In the data rows, zero lies at 7.5, halfway between 7 and 8.
Here is a table of points, one per row:
9 1 11 8 8 2 9 12 5 9 6 5 0 12 4 12 0 11 7 0 3 11 5 11 2 8 7 8 6 12 6 12 7 3 8 12 9 10 1 12 7 8 5 10 8 5 6 0
6 8 4 4 0 4 6 8 6 9 14 8 13 11 11 2 7 5 10 8 8 9 5 6 3 5 6 7 7 15 7 12 2 7 2 6 10 12 8 7 10 9 8 12 10 0 5 9
4 7 8 10 8 9 13 9 12 12 8 6 12 6 5 7 11 11 7 6 6 5 5 10 8 9 6 10 10 6 9 12 9 5 13 11 4 6 6 6 7 11 8 5 12 7 11 11
7 9 6 5 12 9 4 7 7 10 9 10 7 6 10 10 9 6 5 7 8 9 8 5 5 5 7 7 13 6 9 9 2 7 4 9 10 9 9 2 6 8 9 8 7 9 4 7
6 4 9 11 5 5 8 9 9 6 5 7 13 8 10 8 6 7 7 4 4 7 7 8 10 8 7 11 13 9 7 1 6 3 5 8 7 6 7 6 6 9 8 7 7 12 9 8
10 1 8 5 1 2 9 10 9 2 6 10 7 11 7 7 5 7 8 1 9 14 3 10 0 7 12 9 12 8 7 8 10 2 10 12 5 13 6 5 9 8 8 8 7 10 4 0
1 7 7 7 8 6 11 9 8 12 8 8 4 5 8 10 9 9 2 9 3 6 7 7 8 6 5 6 10 12 8 1 12 6 11 12 11 5 7 2 5 6 12 5 8 7 7 10
12 8 9 8 12 5 10 6 10 6 4 4 8 9 8 5 6 9 9 8 7 6 7 6 8 12 9 10 7 8 9 6 10 8 7 4 5 5 4 6 6 4 4 6 3 9 12 10
7 9 6 7 5 9 4 7 7 2 8 10 12 5 10 9 9 6 5 8 9 8 6 7 6 5 7 6 5 7 8 9 10 7 5 8 10 8 9 12 5 8 9 6 2 8 5 7
11 10 3 6 13 13 5 5 8 9 12 9 12 4 7 5 9 8 7 7 10 7 5 6 5 6 8 7 10 5 10 10 6 10 7 7 7 7 7 9 7 10 8 7 9 6 6 9
6 7 11 11 12 9 7 7 5 12 5 7 7 12 3 11 5 5 6 6 8 10 15 14 10 6 10 4 8 5 2 9 1 12 11 10 6 15 9 6 13 10 3 13 9 5 5 1
5 6 10 7 11 4 14 9 11 5 5 6 9 8 6 9 9 10 8 10 7 5 5 9 9 11 10 5 5 7 10 6 6 6 14 6 5 6 5 3 7 5 8 3 2 8 11 10
9 2 13 12 9 1 10 15 0 8 8 3 10 14 0 7 3 9 13 6 3 10 9 8 9 6 8 14 8 13 1 7 12 8 7 9 9 8 7 9 10 8 7 12 12 4 6 4
4 10 4 4 8 13 9 8 10 7 12 10 5 4 5 9 12 7 4 8 9 4 4 9 5 6 9 5 6 6 10 5 6 8 14 8 7 7 9 10 7 9 9 5 12 6 6 10
13 5 9 9 5 8 13 2 9 10 4 6 9 11 3 2 6 5 9 10 10 11 10 9 11 11 14 3 1 4 8 8 7 14 13 4 3 14 8 7 12 4 5 9 10 6 8 4
7 9 5 5 6 8 3 7 8 9 9 10 13 7 10 10 9 5 5 8 8 8 6 6 5 6 7 6 7 7 8 1 13 9 4 10 10 8 9 8 7 7 9 7 3 9 6 7
8 2 11 14 7 9 10 8 4 12 6 9 6 12 1 6 8 3 9 11 8 13 11 7 13 4 10 12 2 1 3 8 12 9 10 7 4 8 12 9 13 9 11 9 9 10 4 3
8 9 9 10 6 11 4 11 6 12 7 4 8 7 5 9 4 12 9 3 6 2 10 11 8 9 3 10 10 7 7 10 12 8 9 7 6 4 5 10 8 12 3 8 5 5 11 7
4 7 12 10 5 7 4 12 6 12 4 4 5 8 8 13 4 10 7 7 4 6 10 12 9 8 3 9 13 8 4 5 9 5 5 10 9 5 5 10 7 9 4 9 13 8 8 6
10 6 9 9 12 5 10 6 11 7 5 5 0 8 8 4 6 10 11 7 8 6 6 5 8 11 8 8 8 7 9 1 9 8 7 4 6 5 5 2 6 4 6 5 3 9 11 9
8 7 7 8 9 8 7 7 7 2 7 7 7 6 11 6 7 9 5 6 3 5 8 4 9 7 3 9 9 10 8 8 7 7 5 9 11 5 7 10 4 5 11 7 7 8 7 8
9 11 2 8 7 15 7 3 7 2 13 7 6 6 6 1 9 6 9 10 9 5 9 6 10 7 6 6 8 10 8 12 13 13 7 5 6 10 10 9 11 10 6 11 12 1 6 11
8 8 6 5 7 6 14 6 10 12 6 7 13 5 6 9 10 10 6 11 5 4 6 4 8 10 8 3 8 8 10 12 9 10 13 6 10 4 7 13 4 2 9 3 9 5 9 12
7 5 12 13 3 9 10 8 5 1 3 2 10 12 2 9 3 6 6 5 1 9 15 13 14 7 5 6 7 9 2 6 12 13 11 11 7 10 6 2 11 9 4 12 5 5 7 4
7 9 6 4 5 9 3 6 7 13 7 10 8 5 10 10 9 6 5 9 8 9 7 6 5 6 7 6 0 10 8 6 10 6 4 8 10 8 10 6 6 8 9 7 11 9 5 6
10 8 7 5 5 6 7 5 10 12 6 8 0 7 9 7 7 7 11 8 11 7 7 8 5 10 13 5 0 3 9 6 10 7 7 4 4 8 6 10 7 6 5 6 3 10 10 6
10 8 7 5 6 6 6 5 10 2 5 8 8 9 8 6 8 8 11 8 12 8 6 8 7 10 12 5 13 3 10 6 3 7 8 5 4 8 7 7 8 6 5 5 7 10 10 6
9 8 10 8 12 6 7 8 6 8 5 3 7 8 6 12 4 12 11 6 9 4 11 9 9 11 7 6 12 8 7 12 10 10 8 4 6 4 3 9 6 5 2 7 9 6 12 7
0 7 7 4 9 8 8 8 8 2 9 12 12 5 8 12 13 6 2 10 8 8 6 9 5 5 9 4 10 7 8 1 10 5 10 11 10 8 10 10 7 8 11 6 11 7 6 7
7 6 9 9 11 6 7 10 9 9 5 7 12 8 9 7 6 9 7 5 5 8 7 8 11 9 4 10 9 10 6 6 2 3 6 9 7 7 6 2 6 8 10 7 7 12 8 6
3 7 7 6 11 7 11 10 8 11 8 8 9 6 9 11 11 9 3 8 3 6 8 7 8 7 5 6 5 11 8 13 12 7 11 13 11 5 8 2 5 8 12 5 7 8 7 10
13 7 10 8 8 5 10 6 10 6 4 5 8 9 9 5 6 10 11 8 7 7 7 6 8 12 7 7 5 8 10 1 9 8 7 5 5 5 4 13 5 4 7 6 10 11 11 10
11 8 11 8 12 5 7 8 6 6 5 4 5 8 7 11 4 13 10 6 6 5 12 10 8 11 6 5 12 6 7 12 7 9 7 4 6 4 4 6 8 4 2 6 13 6 12 8
9 7 6 11 6 9 8 8 10 7 7 4 6 7 6 3 7 10 8 5 6 5 7 8 9 9 5 12 10 7 10 13 8 6 7 7 4 5 5 12 6 11 8 7 12 10 10 9
6 10 5 3 6 7 11 5 9 10 8 10 5 5 7 10 12 7 6 12 10 7 5 6 5 9 13 1 10 5 11 8 9 10 14 6 8 7 8 9 6 4 8 3 9 5 9 9
10 11 4 6 8 12 5 3 8 11 13 8 12 5 8 5 9 8 7 6 10 6 4 6 5 6 7 7 9 4 10 1 10 10 7 6 7 7 8 7 7 9 8 7 7 6 6 8
13 2 7 8 7 4 10 10 2 6 13 9 5 11 3 5 8 5 11 10 7 13 5 4 6 3 9 13 7 11 5 9 12 10 6 7 11 11 10 11 10 6 13 10 8 4 2 4
6 9 6 6 8 9 4 6 7 9 8 10 6 6 11 9 9 6 5 9 8 8 6 7 3 5 7 7 8 6 8 9 8 7 6 8 10 8 9 1 6 7 9 8 7 9 5 7
3 8 8 9 12 8 6 7 9 8 7 9 7 10 9 4 7 3 9 9 10 9 10 12 11 7 7 8 7 11 6 12 7 7 6 7 5 11 11 6 12 11 6 12 9 7 6 8
8 8 6 8 8 10 7 8 10 6 9 9 6 7 7 4 8 8 9 7 11 7 6 10 5 8 8 10 7 3 9 6 2 7 7 7 3 8 8 5 8 14 5 7 13 11 8 6
7 6 9 10 11 6 8 10 9 12 5 6 12 7 9 7 6 7 7 5 5 7 7 8 8 8 4 10 6 10 7 10 2 3 5 10 7 6 6 7 7 9 8 8 2 12 8 8
11 8 3 9 7 12 8 6 8 2 10 5 5 4 6 5 8 12 7 7 5 4 6 4 7 7 3 11 8 9 10 6 7 10 7 7 8 4 6 2 4 8 8 7 2 6 8 11
4 7 10 11 12 6 5 12 3 6 8 9 7 9 5 5 10 4 12 10 9 11 9 6 14 4 5 12 1 5 3 9 8 7 5 5 7 7 11 10 13 12 10 10 8 10 7 10
6 11 6 7 5 8 4 6 8 2 7 10 12 6 10 8 9 7 5 8 8 9 7 6 5 5 8 7 5 6 8 8 6 7 5 9 11 8 9 12 6 7 9 7 2 8 5 7
7 10 6 6 0 8 4 6 7 9 8 10 0 6 11 9 9 6 5 6 9 9 6 7 6 5 7 7 5 7 8 8 10 8 5 9 10 8 10 1 6 7 9 7 11 9 5 8
7 10 6 5 8 10 5 5 6 10 8 10 9 5 11 10 7 6 5 8 8 9 6 7 5 5 7 7 7 6 8 13 10 7 5 9 10 8 9 7 7 8 10 7 2 9 6 8
9 9 10 8 8 5 7 7 1 3 8 9 5 9 7 9 10 2 11 15 8 10 9 0 12 6 10 7 10 7 4 8 2 12 4 1 12 5 12 2 9 3 12 7 10 5 7 11
4 7 11 10 11 6 4 13 5 6 4 5 4 8 8 13 4 10 7 4 5 6 11 11 9 8 3 9 8 7 4 1 1 6 5 11 9 7 5 13 7 9 4 8 8 8 9 7
6 11 7 8 12 10 8 4 6 3 11 9 6 8 9 5 9 4 7 10 8 8 10 7 10 5 6 4 10 12 6 1 6 11 5 7 9 11 12 10 10 10 8 11 2 3 5 10
13 3 7 8 5 4 10 11 2 9 13 9 8 11 3 6 8 5 10 10 6 14 5 2 6 3 9 13 11 11 6 6 8 10 8 7 10 10 10 11 11 6 11 10 6 3 3 4
9 9 9 3 8 5 6 5 8 2 5 10 7 7 11 11 8 4 7 11 10 10 7 5 5 9 11 2 12 6 9 10 8 8 4 6 11 7 10 8 5 1 8 6 3 8 7 7
These points spread out most along one direction. How far along it is each point below, from 0 to 99? 50 is the average, and the first point above lies past it. One standard deviation of the points above along it is 16.
10 7 8 6 5 7 7 5 9 12 6 8 5 7 7 5 9 7 11 9 13 8 7 8 6 10 12 5 6 3 10 6 7 6 7 4 4 8 5 6 7 5 5 6 3 9 10 7 43
4 9 8 9 7 9 6 7 8 12 8 8 4 11 10 3 8 6 9 9 9 9 12 11 11 8 9 7 8 10 4 10 9 6 5 8 5 12 11 7 12 11 7 11 2 7 7 9 56
9 7 10 4 0 7 7 5 10 9 7 7 7 7 8 7 7 8 10 8 12 8 6 8 6 10 12 5 7 3 9 9 2 7 8 3 3 8 8 12 7 6 5 6 2 10 10 7 44
6 5 8 10 7 5 7 8 8 12 5 7 9 8 10 7 7 8 7 5 5 8 7 9 10 9 4 11 8 9 6 6 7 4 5 9 8 6 5 10 6 8 9 8 3 12 9 7 58
3 7 7 7 7 6 11 9 9 7 8 8 3 5 8 11 11 8 1 9 3 6 7 7 9 7 4 7 9 11 8 7 8 6 11 12 11 5 9 11 5 7 12 5 8 7 7 11 41
3 7 9 7 13 7 4 8 9 1 7 9 12 8 10 8 7 6 8 6 9 9 7 10 6 7 9 8 6 5 7 9 8 3 6 9 6 9 8 6 8 10 8 8 9 13 7 5 49
8 9 8 10 7 9 6 10 6 5 8 4 13 7 5 11 4 13 9 3 7 3 11 11 8 10 4 10 0 6 6 1 7 6 7 7 6 5 4 2 8 11 3 9 10 5 10 8 64
7 8 8 5 7 7 14 6 10 9 8 6 9 5 7 9 10 10 6 11 6 4 5 4 8 9 9 4 0 10 10 13 2 11 13 8 10 3 6 2 5 1 9 3 8 5 10 11 35
9 13 1 9 7 14 7 4 8 7 13 7 9 6 6 2 8 6 10 9 9 6 9 7 9 6 6 7 1 10 8 5 2 14 7 5 6 10 11 10 11 9 7 10 9 1 7 11 38
7 9 6 6 13 9 4 6 7 8 9 10 7 6 11 9 9 6 5 8 8 9 6 6 5 5 7 7 5 7 8 9 13 5 6 8 10 9 10 7 5 7 7 7 7 8 6 7 35
11 5 9 10 6 5 9 5 10 6 5 5 5 8 7 5 6 9 10 8 7 5 7 6 8 11 8 8 13 8 9 10 2 7 8 3 6 5 4 8 6 4 6 5 11 11 11 9 55
7 10 6 5 5 9 6 6 7 7 7 10 7 5 11 10 9 6 5 7 8 9 7 7 6 5 7 7 8 6 8 6 2 7 4 9 10 8 9 12 6 7 9 7 13 9 5 7 36
7 10 6 8 0 10 6 8 10 6 9 10 9 6 7 5 8 9 9 5 12 6 7 9 6 8 9 9 6 3 9 10 13 5 7 7 3 9 6 11 9 11 6 8 12 11 9 8 46
